Each thing below was measured twice, in two different ways. The second way is not exact.
First some of them both ways: the first way, then the second way, then a blank line.
{ 15, -61, -19, -15,  27,  21, -11, -57}
{ -7,  56,  24,  23,  16, -10,  48,  41}

{-10, -59,  20, -20, -42, -27, -48,  15}
{ 64, -10, -19,  29, -27,  28,  15,  46}

{ 30,  -5, -15, -26,  42,  60, -42,  -9}
{-40,  26, -29,  43,  42, -23,  12,  19}

{ 21, -28,  -5,   0,  43, -46, -19, -62}
{ -6,  30,   7, -22,   6,  38,  73,  20}

{-56, -27,  19, -49,   8,  31, -15,  29}
{ 58,  -6, -28,  24,  24, -49,  -2,   7}

Here are 16 more, measured the second way only, each followed by its number:
{ -2, -54,  40, -35,  23, -25, -43,  21} 0
{-23,  55,   9,   9, -10,  52,  42,  -4} 1
{-30, -18,  -9,  67,   8, -30,   1, -20} 2
{ 22,  15,  38, -35,   4,  62,   9,  21} 3
{ -1, -34, -54,  37, -26, -37, -36,   5} 4
{  5,  -6,  57, -58, -35, -10,   7,  17} 5
{-27, -25,  41,  19, -37,   1,  -5, -57} 6
{-11,  -7,  -2, -42,  44,  24,  48,  41} 7
{ 16,   2,  -1, -26,   8,  54,  34,  52} 8
{-10,  35, -60, -50,  -3,  32,  13, -22} 9
{  8, -13, -37,  29, -19,  20, -55,  32} 10
{ 20, -35, -32,  34,   1, -54, -16,   2} 11
{-37, -14, -16,  58, -11, -35, -22, -15} 12
{11, 52, 57, 25, 22, 19, 20, -9} 13
{ -6, -16, -11,  49,  -8, -49, -21, -34} 14
{ 17,  15,  54, -47, -16,  38,  16,  15} 15
Some of them follow, measured the first way. Which numbered row above is each one? Its number follows it:
{-33,   1,  -5,  14,  14,  57,   3,  61} -> 14
{ 38, -21,  -8, -15, -27, -70,  18, -37} -> 3
{-26,  23,  26,  13, -25,  49, -37,  51} -> 4
{ 26, -25,   0, -25, -23, -64, -35, -45} -> 8
Here are 16 more, measured the second way only, each followed by its number:
{ 20, -34, -41,   1,  14, -49,   8, -40} 0
{  1,  53,  27, -38,  11,  49,  31,  29} 1
{ 30,  54,  16,  -7,  24, -56,  -9, -22} 2
{  4,  18, -65, -21,  -6,  -2,   4, -49} 3
{ -2, -51,  14, -43,  24, -23, -39, -22} 4
{ -4,  18,  12, -39,   0,  42,  30,  65} 5
{ -2, -33, -51,   8, -15,  -7, -45,  34} 6
{ 17,  23, -31, -27, -48,  29,  29,  39} 7
{-23,  -1,  42,  49, -19, -27,  28,  34} 8
{  0, -15, -40,  11,   0, -60, -27, -31} 9
{ 31,  27,  26,  53,   9, -44, -22,  -6} 10
{-11,  49,  23, -51,  20,  36,  16,  41} 11
{-10, -49, -28,   9,  30, -47,  -7, -13} 12
{ 13,  -8,  27, -41,   9,  66,  12,  24} 13
{-45,  16,  -1, -23,  39, -25, -52,  12} 14
{ -5,  26,  22, -58,  -2,  56,  32,   6} 15
Some of them follow, measured the first way. Which numbered row above is each one? Its number follows it:
{-25, -25,  11, -34,  26,  43,  58, -14} -> 2
{ 42, -30,   0, -19,   3, -45,  13, -65} -> 1
{-57,  34,  26, -15,  33,  15, -10,  44} -> 0
{-39,  69, -23, -16, -16,  -6,  35,  14} -> 4
Here are 16 more, measured the second way only, each followed by its number:
{-10, -20, -19,  22, -11, -48, -50, -35} 0
{ 29, -16, -57, -44, -11, -23,  -6, -32} 1
{-23, -22, -32,  44,   4, -55, -20, -25} 2
{  3, -18,  48, -25,   0,  60, -27, -10} 3
{-21, -55,   6,  48,   8, -23,  28, -27} 4
{-19,   3, -28,  50, -13, -51,   1, -18} 5
{ 28, -32, -31, -19,  19,  49,  -6,  46} 6
{-14,  35,  29, -46,  25,  38,  43,   3} 7
{ 39,  15, -42,  11,   1,  19,  50,  42} 8
{-30,  44,  13,  64,  16,   2,  16,  18} 9
{ 38, -51, -23,  10, -42,   5,  11,  39} 10
{ 13,  -9,   3,  66,   5,  37,  32, -29} 11
{ -6,  12,  36, -29, -39, -29,  -1, -50} 12
{-16, -15, -20,  18,  -1, -31, -50, -56} 13
{-19, -14, -14,  35, -33,  20, -59, -21} 14
{  6,  20, -32, -24,  12, -48, -52, -32} 15
Some of them follow, measured the first way. Which numbered row above is each one? Its number follows it:
{-22,  10, -56,  28,  37,   7, -30,  43} -> 4
{-25,  23,   0,   6,  20,  65, -17,  50} -> 2
{-46, -19,  17,   8, -50, -27, -54,  17} -> 10
{-16,  43,  48, -21,   3,  46,  41,  15} -> 15
Here are 16 more, measured the second way only, each followed by its number:
{-50, -31,  12,  44, -23, -29,   9,  23} 0
{-12, -21,  71, -28,  -3,  38, -13,  -7} 1
{  6,   8,  15, -47, -34,   9, -11, -62} 2
{ 42, -48,  -8,  19,  -2, -60,   0,   3} 3
{ 10,   0,  40, -22,  22,  19, -69, -21} 4
{ -2,  12,  21, -44,  28,  46,  24,  47} 5
{  2,  12,  -6, -42,  19, -70,  26,  -3} 6
{ -4, -27, -34,  18,  35, -32, -26, -49} 7
{-32,   4,  21, -16,   7,  18, -43, -60} 8
{21, 13,  4,  1, -7, 63, 54, 22} 9
{ -1, -15, -42,   7, -45,  24, -57,  27} 10
{-26,   9, -30,  53,   9, -26,  52, -13} 11
{ 23, -12,  58, -46,   0,  -3,  -8, -36} 12
{ 44,  30,  25, -21,  -9,  55,  17,  22} 13
{-25,  -7,  29,  68, -17,  -6,  22,  26} 14
{-28,  49,   4, -38, -15,  48, -17, -14} 15
Some of them follow, measured the first way. Which numbered row above is each one? Its number follows it:
{-13,   2, -43,  54,  -8,  43, -44,   4} -> 0
{ 21,  17, -49,  18, -35, -48,  44, -13} -> 1
{-79,   2, -13, -16,  -8,  22,  -9,  35} -> 3
{ 59,  15,  37,  30,   0, -27,  33, -40} -> 15
